500 stands for zero in the data rows.
Here are some points:
[735. 408. 403. 562. 655. 284. 188. 341. 361. 270. 302. 516. 655. 475. 515. 659. 375. 271. 517. 371. 537. 710. 616. 407.]
[361. 573. 499. 563. 483. 620. 633. 594. 679. 663. 675. 478. 343. 536. 457. 457. 672. 747. 391. 589. 526. 443. 396. 535.]
[612. 446. 447. 500. 727. 458. 320. 383. 446. 322. 442. 425. 656. 483. 488. 614. 387. 344. 535. 405. 519. 580. 469. 415.]
[364. 620. 503. 429. 265. 634. 646. 495. 645. 583. 520. 564. 363. 494. 582. 477. 515. 574. 466. 528. 480. 419. 428. 530.]
[313. 534. 577. 422. 48. 590. 705. 564. 591. 532. 592. 484. 357. 648. 505. 521. 599. 661. 457. 536. 474. 440. 427. 535.]
[467. 540. 516. 525. 484. 486. 645. 421. 513. 513. 629. 495. 310. 606. 441. 507. 585. 689. 496. 645. 447. 504. 537. 429.]
[548. 525. 457. 438. 764. 496. 407. 468. 369. 460. 429. 499. 628. 431. 470. 563. 404. 365. 522. 397. 471. 529. 489. 479.]
[285. 629. 576. 400. 402. 626. 705. 660. 728. 620. 706. 415. 382. 489. 396. 435. 645. 714. 463. 500. 381. 456. 523. 582.]
[232. 602. 558. 512. 401. 752. 843. 746. 674. 655. 739. 527. 246. 545. 516. 319. 672. 869. 364. 760. 377. 275. 426. 671.]
[318. 599. 597. 429. 90. 585. 613. 639. 779. 659. 832. 491. 322. 618. 486. 401. 582. 654. 521. 552. 490. 438. 372. 559.]
[238. 550. 667. 492. 116. 550. 779. 556. 601. 756. 595. 556. 257. 560. 484. 295. 622. 779. 472. 718. 516. 343. 425. 515.]
[223. 685. 550. 488. 188. 734. 749. 578. 532. 624. 686. 557. 288. 423. 507. 304. 660. 719. 437. 618. 513. 259. 399. 593.]
[594. 464. 471. 454. 646. 452. 373. 443. 420. 443. 420. 460. 655. 405. 527. 562. 368. 344. 541. 385. 514. 550. 529. 474.]
[326. 697. 559. 522. 193. 607. 662. 673. 635. 568. 664. 455. 256. 507. 459. 394. 610. 776. 475. 559. 598. 300. 519. 524.]
[319. 571. 465. 596. 78. 522. 664. 590. 658. 612. 668. 503. 331. 488. 515. 312. 654. 766. 457. 641. 622. 459. 441. 548.]
[649. 429. 438. 521. 670. 331. 276. 424. 343. 396. 303. 515. 690. 392. 497. 583. 387. 270. 520. 384. 500. 677. 570. 464.]
[610. 451. 475. 444. 727. 529. 418. 398. 382. 392. 437. 459. 586. 449. 482. 584. 416. 356. 527. 379. 474. 524. 432. 457.]
[681. 430. 450. 534. 671. 334. 280. 421. 314. 389. 276. 510. 699. 398. 501. 579. 386. 255. 521. 372. 523. 644. 576. 447.]
10 more points follow, each with its number after it:
[440. 534. 618. 477. 390. 583. 625. 626. 554. 547. 622. 572. 410. 471. 487. 393. 542. 658. 433. 591. 593. 318. 434. 513.] 0
[271. 611. 665. 492. 351. 541. 816. 690. 721. 759. 726. 518. 415. 508. 430. 203. 619. 663. 365. 614. 502. 345. 543. 493.] 1
[616. 437. 442. 535. 806. 414. 297. 417. 417. 442. 440. 498. 696. 456. 472. 541. 372. 376. 506. 428. 560. 617. 483. 501.] 2
[306. 507. 550. 560. 242. 409. 592. 521. 531. 485. 490. 461. 381. 662. 476. 523. 533. 618. 448. 549. 440. 406. 545. 491.] 3
[739. 415. 358. 546. 796. 299. 103. 309. 364. 266. 329. 574. 616. 532. 538. 721. 355. 256. 602. 356. 564. 626. 638. 456.] 4
[327. 671. 578. 482. 275. 643. 688. 628. 667. 681. 767. 504. 411. 541. 552. 275. 642. 691. 479. 613. 527. 462. 454. 520.] 5
[656. 407. 400. 556. 811. 387. 202. 429. 411. 415. 291. 540. 708. 480. 548. 564. 340. 288. 550. 371. 533. 670. 599. 490.] 6
[466. 524. 595. 514. 506. 374. 557. 469. 598. 524. 535. 520. 465. 605. 505. 486. 494. 596. 430. 535. 427. 519. 589. 459.] 7
[666. 429. 422. 583. 832. 382. 186. 456. 422. 467. 252. 525. 723. 477. 533. 597. 310. 265. 562. 371. 525. 676. 611. 503.] 8
[791. 438. 510. 491. 999. 355. 211. 502. 254. 321. 259. 631. 573. 487. 484. 553. 372. 374. 512. 463. 650. 479. 444. 486.] 9
Which two of these numbered points are nearest to each point below by angle, seen from the average point of the first points? Their numbers follow each, nearest first.
[437. 564. 542. 415. 0. 566. 675. 493. 601. 532. 516. 358. 389. 551. 475. 492. 633. 495. 461. 603. 393. 565. 546. 471.] > 3 5
[576. 436. 438. 542. 378. 305. 427. 501. 313. 435. 174. 518. 588. 562. 312. 607. 497. 532. 413. 507. 403. 535. 692. 415.] > 4 8
[668. 421. 413. 595. 815. 378. 173. 449. 419. 438. 269. 547. 700. 481. 549. 604. 318. 285. 558. 367. 530. 651. 616. 483.] > 8 6
[623. 415. 376. 496. 593. 456. 326. 381. 475. 289. 438. 437. 662. 532. 482. 652. 393. 360. 551. 367. 476. 591. 545. 420.] > 4 6
[656. 472. 551. 429. 926. 472. 272. 483. 351. 373. 407. 599. 539. 506. 476. 587. 399. 395. 546. 426. 581. 406. 393. 462.] > 9 2
[791. 502. 503. 491. 999. 468. 236. 524. 343. 384. 399. 674. 605. 522. 497. 524. 385. 398. 508. 471. 675. 394. 422. 510.] > 9 2
[502. 464. 453. 530. 482. 307. 485. 444. 484. 490. 369. 464. 423. 646. 430. 656. 550. 556. 428. 550. 390. 528. 710. 434.] > 7 4
[599. 491. 439. 506. 735. 430. 308. 468. 421. 505. 371. 504. 708. 459. 506. 507. 338. 321. 556. 413. 501. 542. 503. 530.] > 8 6
[584. 481. 403. 492. 797. 513. 386. 434. 417. 419. 424. 459. 651. 488. 473. 562. 385. 352. 529. 387. 497. 560. 449. 471.] > 2 6
[456. 624. 722. 429. 0. 737. 703. 616. 758. 787. 941. 318. 234. 479. 634. 265. 742. 615. 557. 630. 388. 405. 380. 427.] > 5 1
[253. 547. 538. 447. 0. 592. 693. 614. 522. 710. 802. 528. 415. 568. 521. 392. 673. 776. 445. 606. 484. 407. 388. 638.] > 5 1
[151. 507. 540. 480. 78. 646. 645. 673. 623. 648. 620. 635. 336. 572. 457. 259. 696. 736. 529. 579. 520. 514. 437. 661.] > 5 1
[409. 607. 600. 541. 227. 628. 655. 621. 795. 598. 711. 523. 417. 513. 505. 295. 664. 867. 485. 665. 486. 428. 457. 588.] > 5 1
[315. 460. 495. 560. 41. 709. 747. 838. 584. 727. 885. 476. 329. 666. 464. 400. 805. 832. 375. 712. 436. 317. 424. 635.] > 5 1
[374. 623. 529. 487. 513. 464. 653. 702. 689. 761. 620. 587. 458. 493. 574. 300. 590. 645. 370. 619. 564. 346. 443. 587.] > 1 5
